Each row has a name. Each question is about the rows just above it. Places in a row count from 1.

Z: [136 174 102 108 160 153 111 145 120 203  99 108 193 157 136]
X: [153 181 113  86 178 149  85 156 160 175  91 157 128 113 146]
M: [109 145 135 119 145 129 105 144 182 158 145  92 153 102 118]
S: [154 163 116  97 159 141  95 157 143 174 119 155 115 113 143]
Places of [145] in row Z: -> 8
Places of [143] in row S: -> 9 15

Q: [131 150 132  75 127]
V: [148 107 152 148 152]
L: [134 134 134 108 121]
U: [134 135 153  59 120]
W: [135 106 134  84 116]
At which places does L hold [134]? -> 1 2 3
Every place of [107] in V: -> 2
Every place of [108] in L: -> 4

F: [168 140 185 167  90 120 117 117 143 131 163 115 150 115 135  93 177 122
 178 139  90 146 187  92 174  92 109 114 146  87 119 131]
T: [176 145 120 158  82 121 149 142  92 136 188  90 136 124 107 150 183 106
  99 155  77  81 118  86 182  95 132 183  78 109  80  77]
R: [174 145 149  71 158 155  75 159 142  95 119 110 137  91  91 158 157 185
 179 178  86 113 160 121 127 139  82 176  78 176 162 183]
B: [141 141 123 130 144  75 153 162 182  88 119 188 169 185 115 138 124 116
 118 144 106 155 133 105 132 132 190 128  84 144 139  92]
C: [ 72 141 123 130  84  75 153 162 182  88 119 188 169 123 116 138 124 116
 118 153 106 155 133 105 121 132 190 128  84 133 139  92]
J: [ 97  96 184 185 140 142  73  70 122 118 160 163 142 142  97 171  96 119
 185 143 164 115 118 133  95  79 107  89 132 156  91 112]
H: [176 145 120 124 120 121 149 121  92 136 188  90 136 124 124 121 183 120
  99 124  77 190 120 121 124 124 121 172 123 142 130 124]
At which places does R hold [82]? -> 27
At which places does H hold [120]? -> 3 5 18 23
Every place of [124] in H: -> 4 14 15 20 25 26 32
Every place of [122] in J: -> 9
Places of [116] in row C: -> 15 18
Places of [141] in row B: -> 1 2

P: [161 137  97 132 137 121 149  89 137  98 139 132 120 153  89 117 135 118
 113 121 194  89  89 142 109]
D: [161 128  96 109 155 121 145 145 149 100 127 142 111 143  93 118 159 108
  98 125 184  84 125 125 118]
K: [151 137 132 187 146 132  83 113  93 102 144 174 118 107 122 112  97 125
 112 118 154 106 138 157 130]
N: [126 125 144 150 150 121 147 119 115 178 125 170 143 120 170 127 116 170
 125 170 170 177 110 150 111]
At which places does N hold [150]? -> 4 5 24
At which places does N hold [170]? -> 12 15 18 20 21
Every place of [125] in N: -> 2 11 19
At which places does P hold [89]? -> 8 15 22 23

dagaz: [165  90  94  68  61 126 107  95]
nulu: [ 94 130 195 152 168 167 189 126]
magu: [125 130 198 153 129 168 191 127]
nepe: [165  91 165 128  63 128 108 128]
bafi: [125 131 196 153 169 167 189 127]
naler: [145 110 133 109 111 141 137 111]
Lita: [145 111 138 112 116 143 141 112]
pid: [146 110 133 110 112 140 137 111]
biru: [ 95  95  95  63  63 128 108  95]
vup: [125 131 196 153 169 168 189 127]
At which places does nepe hold [128]? -> 4 6 8
At which places does biru hold [95]? -> 1 2 3 8

mepi: [126 124 124 118 118 116 120 124 130 131 119 118 120 151 130 118 120 123
 116 151 122 125 120]
Nov: [127 132 120 119 128 115 121 127 129 129 119 132 129 124 125 121 121 124
 120 115 125 128  75]
luz: [127 134 120 119 129 115 121 127 128 129 119 132 129 124 125 122  72 125
 121 132 125 129  72]
kuvub: [128 127 129 130 139 127 123 130 129 120 152 134 128 123 133 139 118 133
 127 141 124 128 137]
Voso: [127 142 128 123 137 118 122 128 126 126 119 131 131 123 126 129 124 131
 122 123 126 128  63]
At which places does mepi hold [151]? -> 14 20
At which places does mepi hold [120]? -> 7 13 17 23
At which places does Voso hold [128]? -> 3 8 22
At which places does luz hold [129]? -> 5 10 13 22

Y: [164 148 133 124 112 111 115 140 125 111 152 123 110 127 127 103 119  81
 120 118 132 110 129 101 110 134 149 133 142 120 148 136 114 127 127 134
  83 131 139 149 130 130 134]
E: [135  86 151 141 148 153 128 119 104 137 153 162 110 102 137 117 126  98
 128 139 145 133 139 134 133 133 143 138 128 151 106 127 123 143 135 118
 135 139 152 125 128 125 124]
A: [150 139 143 122 138 106 114 138 123 133 150 128 107 120 146 115 124 119
  97 123 122 120 137 121 150 152 143 134 124 138 132 136 126 132 121 122
 106 111 145 138 125 105 120]
At which places does E hold [125]? -> 40 42
At which places does Y hold [134]? -> 26 36 43
Every place of [139] in E: -> 20 23 38
Places of [130] in row Y: -> 41 42
At which places does E hold [128]? -> 7 19 29 41
Every place of [118] in E: -> 36

fovo: [111 148 108 129 153 153 153 156 107]
rad: [156 156 108 155 153 156 153 156 107]
vuda: [182 166  90  88 172  87 176 182  88]
Every place of [88] in vuda: -> 4 9
At which places does rad hold [156]? -> 1 2 6 8

doki: [147 137 112 121 112 119]
Bize: [163 116 163 108 108 126]
Zoli: [162 108 108 108 162 146]
lera: [ 65  65 125 133 107 107]
At which places does lera hold [107]? -> 5 6
Every place of [162] in Zoli: -> 1 5
Places of [163] in row Bize: -> 1 3

Siku: [111 138 124 135 127  71 122  90 127]
fugi: [127 106 160 108 127 153 128  95 127]
sazu: [ 98 112 161 152 152 118 112 101 152]
Places of [152] in row sazu: -> 4 5 9
At which places does fugi hold [127]? -> 1 5 9
At which places does Siku hold [135]? -> 4
Every place of [95] in fugi: -> 8

